In the data rows, the value 128 means zero.
Here are some points, one per row:
132 109 115 128 126 91 152 133 153 169 154 102 121 124 71 127 136 132 88 172 124 126 118 129 152 136 107 102 82 93 120 137
169 132 170 111 144 147 108 166 172 127 113 110 81 145 135 117 107 135 134 118 106 108 107 124 153 144 139 135 135 154 132 185
98 129 128 115 96 124 117 152 165 103 181 83 138 134 141 103 126 96 121 144 145 139 144 106 129 146 180 105 124 127 152 96
92 98 157 160 128 109 101 116 119 112 122 141 66 141 128 141 150 133 125 172 96 142 113 154 144 84 124 117 109 133 159 115
170 104 96 175 162 135 128 130 128 114 107 128 144 112 99 115 156 135 143 172 152 143 78 170 114 124 158 112 139 125 144 100
139 158 116 181 73 99 117 127 140 108 104 106 103 128 137 135 112 111 115 115 145 129 102 75 179 138 84 138 138 140 127 111
135 154 122 119 104 102 158 141 149 92 126 136 140 98 140 122 173 148 79 103 122 197 115 154 138 129 85 160 149 139 130 113
98 116 141 123 110 152 119 135 111 133 164 131 133 69 110 124 114 170 129 106 139 91 125 92 135 149 160 88 127 133 121 101
137 132 138 148 89 135 131 168 119 105 97 146 127 100 117 153 148 97 131 170 132 121 156 126 114 142 176 102 103 148 93 84
118 113 133 141 95 95 119 130 137 141 136 143 152 142 103 118 73 164 133 159 146 119 133 107 151 169 129 167 120 115 120 137
135 137 108 131 119 103 73 151 104 148 107 125 129 142 144 108 115 103 166 85 145 130 130 161 113 163 73 137 116 71 113 121
130 170 140 65 116 106 119 127 153 90 110 145 115 86 134 150 64 187 151 178 155 111 75 96 97 121 135 138 134 121 108 69
124 116 132 116 115 124 123 130 137 110 182 97 121 156 112 170 127 150 103 153 118 101 99 133 114 120 90 139 146 127 112 154
71 154 121 160 132 125 180 127 117 124 104 141 146 132 131 163 154 143 144 138 151 127 129 120 126 83 145 103 148 131 99 163
152 121 108 105 106 118 151 102 135 89 130 64 145 140 108 135 92 146 129 135 137 117 95 121 146 123 128 113 130 128 127 148
148 94 125 129 130 142 121 142 147 164 81 128 116 98 117 118 121 104 94 105 74 122 101 96 84 116 149 158 102 101 103 151
118 114 110 106 169 121 148 94 140 152 130 64 107 170 136 104 120 114 152 130 121 158 158 145 122 173 163 144 125 127 115 69
153 157 149 131 177 74 132 134 149 97 136 107 159 96 134 118 130 157 150 145 126 156 107 100 143 153 112 97 133 127 70 143
80 135 137 157 137 106 170 133 122 124 102 175 126 129 128 109 104 79 106 121 124 134 100 126 99 149 132 153 120 152 152 97
141 126 134 115 145 91 123 113 102 145 127 151 102 153 153 61 149 145 136 106 105 99 133 143 118 144 131 118 165 158 114 104
147 143 128 126 133 78 109 103 171 128 99 142 151 141 153 128 151 112 150 126 110 119 167 91 112 159 98 112 126 134 117 139
130 170 136 119 115 124 118 117 117 94 112 97 103 123 138 127 147 109 79 153 165 143 148 123 96 123 132 153 146 108 162 193
144 191 162 160 150 157 132 109 170 114 145 187 120 120 171 138 95 84 82 155 96 129 128 180 169 156 135 106 131 131 120 125
110 118 80 106 155 175 107 170 128 149 112 133 95 90 110 200 107 122 145 113 177 157 123 116 171 128 90 128 133 129 152 119
103 134 102 149 159 107 137 150 127 157 109 136 181 154 108 109 130 108 127 161 134 108 120 120 106 102 84 147 126 173 144 124
119 131 132 113 80 152 162 91 117 104 164 104 109 109 149 121 69 128 92 133 110 68 114 133 133 142 91 164 78 83 103 131
114 132 90 131 101 105 65 127 125 117 138 102 146 143 105 144 131 92 124 96 118 117 120 175 136 116 153 122 147 158 146 132
121 113 159 125 88 151 144 145 151 139 121 115 119 161 129 149 180 147 108 118 148 45 103 109 158 153 143 159 109 159 105 108
120 133 144 183 169 151 137 135 134 164 154 98 93 145 140 104 103 111 156 111 148 150 117 107 86 97 131 125 120 164 116 143
100 139 81 125 174 116 131 121 133 134 159 126 86 126 136 154 182 141 144 101 103 88 131 87 158 103 153 100 151 117 99 119
140 97 154 128 166 132 134 118 144 118 148 118 151 138 123 130 137 131 124 87 119 124 147 163 117 137 116 135 118 153 138 87
141 122 122 134 126 148 130 143 142 152 118 157 119 209 154 135 88 120 137 166 123 145 132 112 127 133 116 118 173 181 147 146
93 146 101 133 137 152 127 117 109 153 133 104 129 104 137 168 144 131 118 142 147 144 157 150 124 146 116 164 139 126 93 151
110 118 91 163 141 142 110 196 128 96 145 113 107 134 153 89 148 161 141 131 123 106 127 116 83 141 100 115 115 136 138 126
154 155 102 127 120 132 190 173 81 134 95 90 173 155 160 153 106 157 102 144 107 131 187 134 121 125 130 87 109 161 159 98
147 155 106 124 119 92 138 146 88 96 127 143 127 142 119 101 128 158 120 113 138 147 162 122 115 102 175 149 93 175 139 162
100 89 126 86 120 155 138 128 160 148 116 153 150 120 123 121 102 122 111 136 138 102 152 107 95 102 109 127 154 103 151 121
183 140 102 109 133 137 139 141 159 158 147 160 146 102 120 83 134 131 114 91 155 88 139 151 150 83 125 150 105 139 150 71
148 119 156 142 125 176 132 123 121 108 140 116 111 116 139 163 125 120 145 138 171 157 144 134 95 131 106 115 104 156 102 122
140 159 102 148 108 114 118 131 119 145 117 143 148 166 133 139 106 139 168 75 152 122 65 167 82 120 149 121 140 75 139 137
120 124 138 126 108 161 134 107 94 116 181 142 160 135 173 116 135 110 108 139 131 154 65 114 129 140 110 102 81 130 132 118
126 132 147 126 68 122 163 110 106 132 145 119 118 133 77 129 109 81 112 86 139 126 109 82 119 139 128 104 140 145 106 131
118 113 105 118 120 71 86 146 114 100 158 160 98 147 162 145 128 108 91 112 145 88 161 149 122 143 120 125 158 109 134 104
143 144 147 103 151 125 100 112 92 130 140 157 135 123 109 130 188 110 115 157 97 151 120 74 116 144 104 132 144 89 154 123
111 107 105 112 154 161 101 151 157 119 99 128 108 157 123 96 125 124 129 154 136 160 159 117 111 142 145 150 100 112 103 148
155 130 147 124 146 126 149 145 125 117 101 116 101 151 108 122 110 158 135 100 88 128 127 121 123 120 101 115 121 108 137 127
123 116 157 86 134 83 153 145 122 176 151 163 153 117 101 176 108 136 103 119 111 185 129 147 108 149 118 114 134 140 95 137
121 138 135 105 96 176 106 168 109 108 140 134 159 153 87 140 128 121 153 125 100 136 109 127 154 131 135 146 123 134 112 119
179 172 109 72 142 130 85 117 83 131 140 156 116 177 115 141 160 164 147 97 160 113 131 162 132 107 112 103 67 108 143 132
119 104 154 110 100 149 138 140 125 146 98 105 115 94 146 156 157 144 127 84 113 129 108 176 169 167 143 122 148 159 122 139
141 118 92 111 103 133 179 107 153 118 141 134 130 175 108 124 147 102 162 131 108 137 175 166 170 127 122 111 151 98 105 168
112 140 149 140 139 149 165 129 162 115 107 63 132 112 124 146 130 106 163 135 86 100 128 160 118 125 74 107 126 121 166 128
102 112 106 94 146 128 157 141 138 80 119 131 126 87 117 107 144 136 141 127 111 151 135 109 165 139 123 140 85 148 171 156
123 128 118 136 154 156 141 96 149 120 141 122 156 112 150 126 157 131 153 70 139 137 161 92 121 133 101 159 127 125 163 90
163 115 113 146 151 103 128 157 122 123 149 128 123 85 96 126 139 122 134 161 110 116 122 173 105 183 149 107 176 98 164 115
175 138 114 140 132 67 150 90 111 162 117 95 81 125 135 112 128 134 144 129 161 121 174 155 124 101 112 172 134 133 91 104
130 192 190 123 114 160 124 140 134 134 144 116 136 130 91 140 130 155 125 117 147 125 149 96 143 118 145 170 144 112 128 129
89 134 99 104 137 135 130 137 125 122 122 138 161 145 111 109 168 114 120 129 133 112 116 119 109 109 116 124 154 152 70 124
93 168 107 80 102 147 142 100 131 141 110 152 86 122 118 79 122 134 144 161 103 128 97 130 142 134 114 124 123 167 118 128
131 131 127 136 109 121 121 150 161 156 128 94 189 111 136 138 138 101 154 162 113 150 103 117 143 69 165 163 156 114 121 108
144 156 121 133 116 175 104 111 121 122 163 141 153 139 102 110 105 125 124 150 70 116 147 122 137 122 88 135 174 146 141 129
151 121 119 119 107 147 91 85 141 175 119 102 123 97 112 129 162 113 86 147 122 142 108 141 94 127 151 109 95 171 133 147
106 131 161 115 184 101 158 149 154 148 136 137 166 136 132 147 108 116 126 112 153 85 108 116 141 165 148 134 87 114 155 171
133 146 113 146 91 89 98 99 147 163 155 133 120 131 147 164 140 135 166 94 94 116 164 141 87 89 117 76 81 120 134 122
142 120 128 124 110 150 123 112 127 92 69 145 162 128 156 103 131 106 171 116 107 141 131 131 166 101 142 93 117 107 105 123
133 97 161 134 133 143 128 88 173 117 63 146 144 167 96 159 135 147 112 147 152 131 143 138 130 151 139 122 107 125 137 127
138 147 159 169 125 107 120 102 77 129 124 147 122 121 98 81 124 171 167 90 137 75 152 160 132 106 164 140 138 121 172 136
150 121 112 152 72 156 157 130 111 179 156 138 113 120 152 98 132 154 123 161 180 143 135 97 166 144 119 70 143 115 122 153
161 67 119 120 124 116 102 154 117 122 141 131 137 116 158 139 93 123 114 120 89 133 171 95 141 96 165 143 145 117 128 142
100 114 182 114 125 124 127 164 88 82 118 103 128 172 140 139 158 88 141 131 148 135 122 121 109 153 125 134 123 102 115 102
127 148 111 167 159 125 127 107 128 112 113 152 142 111 159 142 144 109 104 113 130 120 144 111 113 143 168 120 151 99 128 143
76 126 109 149 131 151 99 113 165 140 135 143 154 120 142 129 119 136 159 145 128 160 133 154 138 137 129 138 139 116 141 128
125 85 144 123 138 137 120 108 89 96 115 99 155 94 122 127 93 163 124 119 105 131 128 141 106 119 111 118 171 153 108 126
122 90 187 129 147 120 110 95 99 147 113 109 127 114 129 128 131 116 137 167 164 110 122 111 148 94 90 123 154 143 132 119
158 142 93 122 165 126 125 73 63 111 142 144 131 119 151 159 115 90 149 151 121 89 134 141 140 113 167 167 89 118 108 126
100 147 120 113 151 102 110 131 105 168 131 113 111 141 174 123 114 148 141 131 73 174 90 136 183 122 160 151 109 125 140 111
98 116 171 118 115 150 141 157 115 151 115 145 141 132 164 110 144 163 131 170 122 143 165 164 110 110 131 158 135 89 142 116
87 162 163 118 140 146 63 106 142 116 97 91 141 122 71 103 106 139 51 97 150 133 149 131 151 106 144 76 147 113 103 103
129 125 102 150 152 146 87 141 96 145 78 130 156 89 118 141 115 113 110 157 103 107 160 107 127 156 101 133 100 155 110 154
125 117 137 194 148 157 160 177 100 148 131 142 101 140 110 111 137 116 108 114 103 145 117 118 143 106 123 128 113 77 80 113
These points spread out most along one direction. For each point below, how far along it does it lie, from 0 to 99? 50 is the average, and the first point above lies past it. One standard deviation of the points above along it is 16.
136 109 124 143 99 100 123 140 139 141 128 142 119 126 165 152 168 148 113 129 122 126 139 144 123 101 122 142 162 113 150 139 ~ 38
93 105 107 154 153 142 117 102 147 107 157 120 128 139 147 106 126 160 72 132 134 155 110 136 149 98 145 159 127 126 129 160 ~ 57
142 100 124 165 139 106 115 100 159 116 127 149 145 157 153 157 130 152 112 122 118 182 109 94 113 120 136 122 116 127 167 118 ~ 47
167 106 117 122 118 173 141 108 145 110 146 157 104 141 110 139 143 166 130 129 143 118 99 114 104 158 153 170 159 150 95 126 ~ 59
103 111 137 162 146 99 137 145 141 89 167 175 110 117 88 134 104 131 168 122 135 123 157 154 141 122 122 145 110 148 127 149 ~ 42
112 127 142 114 67 125 115 120 156 132 127 123 122 74 134 109 114 133 153 124 161 126 127 144 110 164 142 127 108 143 108 162 ~ 64
142 97 68 113 134 125 149 94 114 126 82 171 86 153 116 126 94 124 116 83 150 127 127 135 121 110 125 100 127 101 142 98 ~ 25
146 137 134 82 165 137 156 168 151 112 124 125 110 101 173 123 137 110 108 115 132 130 115 148 80 78 146 103 147 134 136 157 ~ 46
146 143 150 117 151 144 140 132 114 153 130 116 119 117 146 148 101 95 130 139 170 118 112 124 158 141 126 143 148 143 147 139 ~ 60
164 84 156 108 132 89 114 147 119 121 149 146 143 117 136 96 135 66 154 98 165 136 132 146 159 67 104 125 104 129 127 145 ~ 31
141 151 130 136 119 123 147 116 123 139 142 130 82 111 80 146 136 97 168 106 91 166 154 87 98 133 150 147 142 110 185 116 ~ 40
116 100 132 97 127 121 146 108 94 152 128 117 137 121 131 94 142 115 137 149 140 124 110 94 143 168 151 110 159 126 170 163 ~ 59
114 125 158 139 125 153 117 104 105 139 139 133 153 137 132 129 135 170 121 118 120 139 108 147 115 163 109 133 122 114 123 164 ~ 55
